128 stands for zero in the data rows.
Some points, each followed by its number:
[137 115 129 126 129 112 120 130  72 115 103 143 120 115 129 144 121 141 130 100 138 118 118 125 130 128 128 127 166 132 104 138 116 129 132 109 119 132 123 129 109 148  78 137 131 138 143 112] 0
[ 83 106 133 140  93 146  55 170 133 164 121  87 164 109 136 123 140 148 146 114 125 112 127 158  90 146  96  81  88 123 113 130 100 102 131  95 170 125 110 128  57 171  67 105  76 133 104 157] 1
[192 158 119 121 146 143 132 151 222 174 216 134  95 126 116  78 105 129 127 154 143 181 117  36 101 118 177 147  52 142 140 190 121 121 101 117 148 133  82 141 255  76 137 126 226 112 169 133] 2
[136 116 108 104 130 135 127 129 160 149 119 138 126 124 112 137 110 119 127 137 123 153 127 118 136 126 128 138 138 135 114 143 118 125 126 152 133 105 117 152 127 116 161 117 128 125 151 110] 3
[128 100 144 132 118 135 132  98 112 127 124 146 119 128  96 131 116 107  84 144 134 128 110 148 139 121 117 125 159 123 121 123 103 111 156 136 133 131 129 124  95 147 129 114 109 137 118 115] 4
[104 134 110 117 114 150  92 105 109 148 115 132 120 108 119 104 138 129 146  96 106 118 133 134 137 121 106 132 131 143 128 113 117 102 124  87 139  95 140 113  81 166  90 101  85 136 123 112] 5
[148 123 124 164 108  81  73 140  95 149 125 119 104 134 133 159 107 121 159  72 179  98 138 124 123  96 109 134 167 136 123 127 132  95 141 150 148 140 144 172 139 173  37 122 146 158 149 124] 6
[116 125 116 135 147 125 141 125 116 126 108 120 120 125 137 128 125 142  97 116 115 124 140 138 126 122 122 135 119 137  93 107 124 110 143 131 168 134 136 137 111 128 155 132 120 139 104 123] 7
[ 94 111 117 140 127 133 101  99 127 121 117 125 146 116 134 125 135 129 118 146  97 150 111 158 129 119 101 125 141 146 117 109 124 132 124 122 130 117 137 104 101 160 105 110 103 131 109 120] 8
[111 114 136 115 129 147 152 132 124 161 133 110 121 122 111 139 115 112 107 114 140 119 150 139 111 125 121 140  94 136 122 124 145 137 132 122 174 122 111 133 101 125 170 128 113 137 128 144] 9
[145 150 140 135 139 138 166 130 113 100 106 142 140 118 110 123 116 120 128 123 127 108 145 117 146 116 126 143 147 124 144 131 142 125 127 159 106 123 148 111 146 122 150 152 142 125 130 104] 10
[106 137 117 127 127 118 126 103 132 139  93 148 111 133 137 147 131 138 126 122 139 125 117 144 116 104  96 148 132 132 116 144 129 120 129 120 143 109 122 115 115 113 159 130 128 114 120 121] 11
[147 128 127 116 158  95 151 117 139 132 131 119 109 130 167 124 115  98  93 111 138 128 138 125 156 123 119  91 137 125 138 131 154 132 114 125 132 131 129 124 124 155  71 137 104 116 134 128] 12
[114 102 121 141 111 150 127  91  90 145 110 146 135 125 108 127 115 125 110 131 127 116 113 143 120 133 137 161 171 135 134 121 122 136 154 119 132 110 127 121 105 130 171 111 102 134 100 137] 13
[126 168 138 122 144 140 146 129 146 110 135 136 116 116 128  86 116 101 117 155 112 153 137 101 126 101 131 135 146 110 113 122 117 134 102 145 115 104 125 129 136 113 153  93 140 133 147 132] 14
[131 134 119 138 132 138 155  96 100 110 128 140 123 130 123 102 124 107 110 132 116 133 124 118 146 147 136 143 136 148 141 146 117 119 126 130 118 116 146 118 111 135 168 114 110 126 116 124] 15
[177 204 142  74 183  88 190 220 255 189 167 116  73  96 108  68 125  65 109 170 142 160 131  63  96 110 195  72   0 115 163 186 153 159  86 147 146  95 110 105 255  63 112 127 255 100 176 119] 16
[132 106 105 146 118 122  97 139  97 117 118 121 121 127 127 144 132 120 139 137 150 118 143 128 116 123 117 137 147 126 113 133 118 114 145 107 142 132 128 129 139 128  82 113 132 145 121 127] 17
[119 146 121 140 132 116 117 132 137 151 142 125  97 116 126 131 120 119 149 149 133 120 126  98 105 111 142 141 111 128  94 141 121 144 133 104 125 117 139 121 134 112 102 124 124 123 146 107] 18
[143 130 125 138 126 113 135 111  71 120 120 124 123 114 148 145 128 133 134 144 122 121 125 144 154 109 124 145 161 147  92 131 115 122 136 134 125 137 137 149 148 124 116  86 149 130 149 104] 19
[125 133 114 124 111 157 146 103  64 110 157 129 125 126 144 105 118 109 130 134 104 102 116 126 140 138 155 169 151 146 122 131 127  97 130 113 119 110 140 121 130  93 134 131 136 118 131 131] 20
[170 125 177 110 169  65 184 240 247  93  91   0 132 131 171 170 121 134 158 134 144  54 167 149 110 101 184 164  53 110 245 121 203 159 117 155   0 172 116  92 110  97 176 245 128 160 138 208] 21
[111 133 129 119 111 112  92 139  84 136 147 159 127 127 121 134 138 123 132 118 160 111 136 114 147  90 110 140 153 127 126 136 107 145 132 116 119 133 143 136 126 139  96 146 151 155 144  93] 22
[105 121 139 122 132 131 121 161 168 137 100  99 140 128 109 146 125 127 141 142 126 125 152 140  97 105 132 142 103 138 112 101 100 147 138 132 114 127 123 148  89 129 136 150  87 142 120 147] 23
[113 135 132 141 109 140 113 100 123 153 116 136 138 136 129 113 128  98 121 150 124 146 128  95 116 140 124 147 184 117 107 128  98 113 117 110 109 134 148 135 104 117 144 122 104 119 117 137] 24
[112 119 110 147 127 112 143  92  87 138 107 142 136 133 110 134 126 155 136 154 134 127 119 146 149 130 104 127 187 136 122 112 108 130 121 128 143 126 127 119  87 122 145 115 137 144 101 121] 25
[127 107 117 135 124 131 114 128 141 127 125 128 108 126 110 133 128 146 137 149 134 132 116 117 123 135 140 102 144 122  98 148 137 119 145 119 146 123 114 157 125 133 153 146  95 125 121 160] 26
[133 132 151 137 137 136 130 113 146 112 111 154 120 115 146 134 121 133 141 126 125 129 109 139 127 123 139 113 138 123 124 147 123 133 130  97 129 127 133 122  97 151  80 153 105 134 113 141] 27
[118 128 145 138 116 119  93 133  91 139 128 139 107 110 137 151 129 115 138 114 132 112 131 122 130 130 121 132 166 138  92 142 137 114 131 111 135 133 117 172 116 141  85 128 130 131 149  90] 28
[ 91 102 146 128 122 119 136 113  83 118 112 132 147 134 106 114 119 139 128 153 106 100 112 163 140 161 101 152 153 134  91 121 126 120 134 138 133 117 156 141  93 118 161 116 117 133 113 152] 29
Which two points above are nearest to each new point by angle, seen from the average point of the numbered points? Their numbers follow each, nearest first.
[138 165 122 111 158 187 204 185 198  83 166  58  65 144 168 114 131  69 125 151 190  75 126  79 114 121 225 180  59 121 189 150 161 126  87 112  32 131 186  95 199  83 111 195 170 169 161 122] 21 16
[120 107 147 139 110 129 110 107 139 105 122 118 158 128 157 133 143 158 134 127 120 112 130 157 129 100 121 130 137 135 113 121 113 107 177 137 120 118 121 139  61 114 162 119  85 107 131 172] 29 23
[120 141 133 120 144 158 186 159 161  92 136 106 121 136 149  83 140 113 147 116 205  82 148 116 145 106 149 152 125 118 221 133 162 138 103 141  39 110 162  85 110 131 149 174 176 132 130 148] 21 10
[106 127 132 110 134  94 144 196 193 146 110  66 141 118 148 131 146 140 155 173 139  94 168 142 109 130 149 181  53 126 138 148 132 150 129 122  92 132 120 128  95  90 128 154 106 138 127 181] 21 23
[160 163 105 132 134 168 116 155 167 111 214 131  88 155 143 103 143 125 136 157 128 177 146  77 129 127 158 121  85 157  97 157 126 111 115 102 110 106  66 149 216  93 136 127 187 123 154 126] 2 16
[134 115 150 138 137 103 126 138  82 121 105 156 145 135 153 162 145 137 112 143 137 117 129 134 137 120  97 133 149 119  95 107 137 113 149 129 165 127 156 153  92 128 121 106 121 132 120 135] 29 7
[152 108 135 125 134  95 145 147 143 119 115 120 128 123 102 171 130 143 147 107 152 108 141 135 132 104 163  77 143 149 221 116 178 108 130 166  85 148 129 131 119 110 148 179  97 138 121 157] 21 10
[147 134 116 139 124 120 132 111 113 157 138 136 136  99  95 115 143 160 126 118 115 143 120 122 131 112 128 112 155 139 152 123 137 143 118 160 116 129 127 113  95 146 158 136 102 119 121 140] 25 13
[113 147 116 122 101 142 103 172 149 150 117 107 103 126 109 135 138 119 159 117 133 132 133 123 103 122 130 123  67 108 100 152 114 133 117 103 180 108 139 132 121 118  68 132 105 131 132 123] 1 18
[131 106 117 121 115 122 114 118 101 144 137 148 143 147 133 134  96 130 151  90 143 117 127 116 126  89 105 103 170 131 143 136 147 126 121  99 122 128 136 138 115 152  62 134 112 138 116 133] 6 0
[130 151 128 128 146 124 137 128 158 134 162 125 123 133 129 116 120 122 102 144 117 137 118  95 133 127 162 113 119 125 129 141 103 120 133 136 136 131 108 151 166  95 168 123 149 131 124 125] 2 16
[187 110 255  76   0  71 210  94  93 116  66  45  90 212 117  99 132 224 186   0 197 239 114  27 137 123 178   0 164  41 255 137  74 255  94 130 198 144 127 153 167 173 157  88 203  86 140  68] 16 0
[123 116 149 137 128  87 123 117  90 106 106 166 155 130 125 156 126 136 126 138 159 125 129 173 122 134 117 119 131 129  97 135 152 135 141 135 184 160 154 165  74 150 104 133 136 134  75 163] 29 25
[166 129 127 122  78  61  84 144 109 181 124 109 163 109 132  60 117  75  94   0  89 181 153 162 116 119  88  20 162 139 255 117 165 190 108 113  79  64  98 108  72 255   0 147 101 120 118 172] 12 5
[163 140 119 120 172 118 175 179 208 136 159 156  86 139 132 123 109  93 102 159 126 134 151  94 106 140 134  95  30 112 130 158 127 157 122 129 128 120 129 112 195 116 112 148 165 108 154 104] 16 2
[136 129 100 113 106 115 112 100 115 138  95 143 161 135 105  83 128 116 136 104 129 159 128 149 140 136 119  93 167 115 178 120 118 133 115 109 100  91 138 136  96 177  62 122 119 115 107 138] 5 8
[140 131 121 126 127 121 112 110 129 122 131 135 129 136 110 120 110 119 106 131 128 153 119 127 107 132 134 127 147 141 142 113 116 137 138 122 114 109 122 117 148 156 110 118 139 110 109 115] 8 4
[161 128  92 125 120 136 126 138 177 155 188 121 109 110 110 138 129 121 102 127 129 180 123  91 123 123 149 116 103 143 106 156 143 122 120 131 134 123 127 159 196 110 151  97 162 138 141 110] 2 16
[149 150 132 144 124  92 113 154  87 139 131 120 100 116 127 153 109 132 144 110 150 102 143 142 127 100 107 127 154 126 112 158 118  97 128 125 127 134 133 153 159 119  61 103 144 146 140  88] 6 28
[138 144 130 138 141 130 125 156 165 185 147  95 103 123 125 121 142 118 129 136 124 131 136  96  84 129 144 155  87 119  98 172 121 141 129 112 149 126  96 128 184 105 166 124 126 115 159 134] 2 16
[  0 134 120   4 222 143 159 183 230   0   7 130 255 193 123 130 102 225 179 113  82  62 255 112 127 234 156 153   0 136 185 104 207  78  86  17  93 150 119 202 176 170 201 255 255 197 227 104] 21 10
[136 125 138 135 102 130 142 107 135 144 126 130 119 120 110 132 110 128 124 133 132 134 121 135 129 125 120 134 155 137 122 138 130 107 129 143 147 124 132 106 100 108 165 117 106 145 114 121] 13 4
[131 119 133 137 146 139 114  97 108 137 132 141 132 144 121 135 112 122 135 147 124 138 130 142 114 150 141 151 135 134 126 115 101 136 125 144 110 126 135 134 111 124 109 122 118 135 107 117] 13 25
[155 135 159 135 161 117 177 147 172 153 129 111 116 116 125 121 127  94 111 161 126 116 137 103 109 118 134 108  55 120 102 123 148 130 116 103 145 143 107 142 144 135 139 150 125 117 132 151] 16 2
[128 132 123 123 134 107 135 117 165 132 134 125 128 113 124 102 137 105 112 135 120 142 126 114 125 141 136  86 109 118 158 136 129 145 114 125 112  99 130  87 149 133 100 139 160 113 133 145] 16 2
[120 150 137 123 135 156 139 123  89 109 144 133  98 136 142 119 119 126 138 152 126 126 121 114 145 141 171 158 125 112 109 133  82 125 123 119 127 131 130 123 150 111 106 121 124 144 138  74] 20 19
[178 107 156 129 166  80 143 179 172  88  90  67 141 115 141 162 128 134 152 102 138 111 164 117 134 138 140  84 108 131 231 114 181 139 131 159  50 153 110 148  80  98 143 230  88 139 126 193] 21 23
[ 24 255 130 204  69 215  60  97 112  82 191  93 255 211 156 236 220 155 111 131 175 194 134 255 134 255  75  13  23 192 211  15  67 168  90  13 138  10 255 174 158 161   0   0 106  71  81  59] 8 1
[122 143 121 142 159 114 154 165 169 131 139 108 141 132 133 100 113 101 127 164 114 112 152  95 116 116 151 109  80 109 139 149 118 149 121 121 152 134 134 115 130 122 144 145 149 119 147 125] 16 2
[103 153 157 135 137 133 122 107 113 130 134 120 127 134 133 113 119 136 146 151 117 107 150 123 113 116 142 144 137 122 129 134 136 122 149 119 124 122 129 121 120 116 141 141 142 123 121 136] 20 10
[121 127 129 129 143 121 120 111 100 129 115 156 136 104 133 138 113 131 130 145 133 119 136 115 142 122 125 148 157 123  91 116 123 121 148 126 132 136 123 127 129 120 112 126 129 146 109 112] 19 25
[106 106 168 119 162 102 146 184 182 106 103  59 146 125 124 159 139 141 161 151 145 100 143 148 125 120 137 155  72 138 144 136 155 134 116 149  94 159 124 105  80  97 155 162  92 132 121 176] 21 23
[134 144 137  96 125  65 140 124 176 176 163 134 122  94  52  42 140  62  93 130  89 193 118 119 121 148 139  59 116 141 187 132 103 169 105 162 127 102 103  96 200 153  90  83 229 102 146 126] 16 2
[158 117 163 130 183  71 174 240 246  76  99   0 117 116 170 169 149 100 141 140 139  72 173 112 112 103 177 199  27 125 217 135 190 146 114 158   0 154 144 107 124  76 142 232 143 129 183 157] 21 23
[153 145 128 123 143 160 163 155 150 126 123 116 114 145 119 108 140 109 137 146 161  98 159 111 119 106 169 156  95 139 161 134 128 149 107 136  64 134 157 131 135 105 141 168 126 135 125 143] 21 10
[ 78 116 134 135 118 151 138  81  55 111 105 129 146 111 121 115 120 131 116 142 109 109 106 179 122 149  72 169 161 124 104 105 123 115 135 103 151 133 132 138  88 153 191  92 113 119 111 169] 29 13
[126 150 138 116 111 136 160 102 107 124 133 158 115 134 125 133 125 119 105 137 120 100 138 135 124 120 105 152 168 130 140 141 111 129 110 126 135 129 108 121  85 122 143 123 133 129 131 118] 25 15
[120 136 125 120 150 124 156 160 181 100 119 108 108 112 138 123 128  96 132 135 136 100 142 137 103 134 166 157 111 136 148 140 147 112 118 145  89 109 134 104 135 113 132 168 137 120 131 119] 21 16
[103 138 147 140 139 144 133 119 125 119 106 110 151 119  97 125 113 130 127 138 131 159 127 129 124 137 122 139 171 129 106 132 119 123 141 138 115 130 125 122 102  99 143 126 107 135 124 129] 24 29
